Each path below is one point turned by a fixed rotation once a step. After each direction that follows a path, write how fast that rotation turns it, in deg/step (0 if it stays still).
Each turn is a multiple of 5 degrees from 10 to 175, or 0.
Each row of a path follows its step; steps can be skipped.
Rotation 1:
step 0: [  0  -6  -3  10   0  -4  -4  11   2  -3  -1   4  14   6  -1  -1   1  15
   4  -8  -2  14   5   3  -6  -7  -6  12  -7 -15  11  -2  -7   7  -3  -2]
step 1: [  0   2  -6   0  -5   0  -8 -11  10   7   1 -12  11   3  -5  -5   6 -16
   0  11   5   6  -2   3   3 -12  -6   0  -2 -10  11  -5   6 -11  -8  -4]
step 2: [  0   0   1   6  25  -4  10  -1   0  -9   6  -1  -7  -1  -6  -4  -9  -7
   1   5  -5  10  -5   0  -6  -1  -6 -10   2  -7  -4   7   3 -15  -6   4]
step 3: [  2   4   4  12  10  -2   4  11  -4   7   2  -4   3  -3  -1   4  11   0
  -5  -8  -4   4  -3  -2   8 -13  10 -19   5  11  -7  -6   3   2   5 -10]
step 4: [  4  15   6   3   1  -5  -2   3   3   3  -2   3  -3 -11   4 -13   7  -8
   0  -4  -2  -9   0 -13  -9  15   9  -8  -3   4  13  -2  -8   9  -2   0]
step 5: [ 10  -4   6   4   2   6  -6   6  -6  -3  -6   5  -3   7  12  -5 -10  -3
   4  -8   1 -10   0  14 -11 -12   2   7   0   2  14   9  -6  10  -2  -4]
step 6: [  8  -4   4 -10  -5   2   2  -4  -4   2  -4 -11   4  -9  -6  -1  -7   1
   6   3   7  -3  12   1   2 -10  -6   1  -5 -20   1 -10  -6   8   3 -15]
step 7: [  0   2   1  -4  -3 -14  -5  17   5 -14   2  -9   5  -4  -5   7  -9  -6
   1  -1   2   4   1   0   2   4  -8   3  16 -13   4   0   6  -9 -11   5]
step 8: [ -7   0  -4   1   6 -17   2   8   2   9  -8  -2  -4  17 -14   3   0  -2
  -9   1   1  -1  -5   7  -6  -9   0  -9  -7   4  -5 -14   5  -7  -6   0]
step 9: [  0  11   0  11  -3   5   7  -2  14   4   4  -7   1  -2  -5 -11   1  -4
   3 -13  -4   3  -4  -1  -3   2   2 -16  -9  -2 -15   5  -4   7 -10   9]
Speeds:
[-4  1  0 -3 -3  0 -2  4  2  5 -1  4  3  2 -2 -4  2  1 -2  0 -1  3 -2  2
 -5  3  2  1  4  1  3 -2 -1 -1 -2 -3]  95
[ 0  5  1 -1 -2  0  1  5 -4 -1  2 -2  5 -4 -3 -2  2  5  1 -1  2  4  2  1
  4  0 -1 -2 -1  0  2  2  0  0  5  3]  110
[-6  0 -1  2  3  0  0 -3  4 -2  5  1  5  1 -5  0  3 -2  0  2 -3  3 -1  0
  2 -3  2  2 -3  2 -1  1 -3 -1 -3  2]  45
[ 2  0  0  4 -3  4 -4  3  1  0  2 -2  1  2  1  3  1  0  2 -2  1 -1 -4  3
  3 -5  0  1  8  3  0  3  1  0 -2  1]  160
[-1  1  4 -2 -4 -1  1 -3  0 -5  2  1 -4 -4  1  2  4  3  0  0 -3 -2  3  4
 -3 -4  1  3  2  0  3 -3 -2  2 -1  0]  55
Rotation 2:
step 0: [-16  -1  -3  29  11  -4  -4   0   1  13   2  -5  -1  -5   0  -2 -14  -4
  10   2   0 -14   4   0  -1  -6   0   5  -6   6   3  -6   2  -6  -9   1]
step 1: [ -4  12  -1  -4  -1  -3 -19   1   5   5  -9   5  -1 -20  13   2  -1   4
  10  -5   3   5  -9  -4   0  -9  13   3  -3  -6   6  15 -10   4  -3   4]
step 2: [-13  -8 -16  -6  -3   3   1  -7   5  -3 -13  -3   7   4 -14  -5   9  16
   5   3  -4  -4   7   5  -8  -6   6   9  13  -9   5   3   5   7  -6  10]
step 3: [ -5  -2  -8   8  -9 -16   0  -8  -2   3   1  -2  -5  10  -5   4 -21  -4
  -4   3   6   2  -7   3   6  -3  -5   2  14   5   6  -4 -20   5   4  14]
step 4: [  6   7  -3   2  -6   7   4  -4  13  11 -16   0 -16   6  11   2   4  -5
 -16  -7  -2  11 -15  -7   2   1   7   3  11  -6  -3   4  10   5   2   0]
step 5: [  2 -14 -12  -2   2  18  -1  10   4 -10  -5   3   5   9  -4  -8  -3  -6
  -6   7   0  -8   0  -8  13 -16  -3   6  12  -1  -1  -7  -1  -7   0 -15]
step 6: [  1   1   3   3   5  -4   4   3  -5   5   6  15  -9  -9  -8  -5 -28   0
 -12  -3 -10  -2   4 -14  -8  -4  11 -10   1   6   0  -5  -3  -6   2  -3]
step 7: [ 11  -4  -4   7  -4  14   8   4   5  10  -8   2   2 -23   0  10   8 -12
   3   8   5   3   0 -10 -19  -4   3   1  -6  -8  -4   1  -2   1   5   3]
step 8: [  2 -13   2  -2   7  -2  -4   8  -2   4  -6 -13  20   0  -7  19  -9   6
   1  -5   4 -17   5  -3  -3 -12   0  -3   4   3  10   5   9   7  -5  -3]
step 9: [ -1  -4  -9  -1   3 -12  -4 -10   0  18   0  11  -6  -6  15   3  -5   2
   4 -10 -10   1   8  13 -10  -8 -11  -3   5   7  15   3  -3  -7   8   3]
Speeds:
[ 0  0 -1 -3 -3 -3  2 -2  1 -6  1  5  3 -5 -2 -3  0  3 -1 -2 -6  2  3  2
  0 -1  1  4  2  1  0  1 -2 -3  0 -3]  95
[ 1 -7 -3 -6  5  2  1 -1  0  1  0 -2  1  3  0 -3 -1  3  1  1 -4  2  3 -1
  4 -1  0 -3 -2 -1  4  0 -1  2 -2  0]  115
Rotation 3:
step 0: [ -8  11   4  -7   7   6   0  -3  -9  -5   4   3 -15   4  -5  12   7  -4
  -2   1  -2   3   2  14  -9   1  -9  -3   4   5 -14   3  16  -1   5 -10]
step 1: [  7 -21 -12  -2  -4   0   4 -11  -1  10   4  -3   2  -1 -10   4   6   7
 -13  -6   5   0   9   5  -9  -6   1  -3   5   2  -8 -12   1 -12  -3  -6]
step 2: [  6  -3   1  -1  -6  10   9  -6 -10   8   7  -5  -7   8  -2   2  15  -1
  16  -1  -4  -3  -3 -13  -5   7 -12  -2   4 -17  -3   8  -1  -3  -1   6]
step 3: [ -6   8  -4  -6  -5   7   0  -6   2  -5  13   4 -15  10   2   1  -4   7
  -9  -8  -7  -3  -2  14  -6  10   0   8   8   1 -16   8   6   1   3  -9]
step 4: [  5  -1 -13 -11   1   5   9  -8 -12   8  -1 -15   6  -2  -2  -1   4   7
 -11   4   3   4   0   4 -16  -5  -4   9   0   1  -1 -12   4 -10 -12   0]
step 5: [  4   0  -1  -3  -4   5  10  -2  -9   5  14 -14  -1  13  -1   0   7  -9
  11   3   1  -5  15   3   3   5 -15 -10   2  -9   0   7  -4  -2   8  -7]
step 6: [  7   2  -8   2   8  13  -9 -17   6  -4   5   5 -13   6   8  -2  -3   6
  -6  -6  -9   5   8   2 -12  -2   1  -1  10  -5 -11  10   5  -2  -1  -8]
step 7: [  3  -5   6  -7  -1   2   1   1  -7   7   1 -11  -4   4   9   5   7  -2
  -1   5   1   8  -5   7 -13  -2  -8   7  -2  -5 -12 -17  11 -19  -7   4]
step 8: [  1  -5 -12  -3 -11   8   7  -4 -10  -3  17  -5   1   5  -4  18  -1  -6
   2  -5  11  -6   6   0   2   2  -7 -14   5  -5  -3   4   9   1   2  -9]
step 9: [ -2  -4 -13   8  -6  11  -1 -15   5   3  -1  -1   1  11   6  -4   6  14
  -3   2 -14  -2  -3  -5 -15   1   3   0   7 -11 -10   1  -8  -2  -1  -9]
Speeds:
[-7  4  0  2 -1  1  0 -5  2 -4 -3  1 -1  2  3 -2  2  1  0 -2 -1  2 -1  0
  2 -2 -2  2  3  2 -2  2  1 -4  3  5]  110
[ 0 -1  0 -4  2 -2 -5  4 -2 -3 -1 -4 -1  2 -4 -1 -1  1 -2 -1 -4  1 -2  0
  1  0  0  0  2  6 -1 -5  5 -3 -1  0]  110
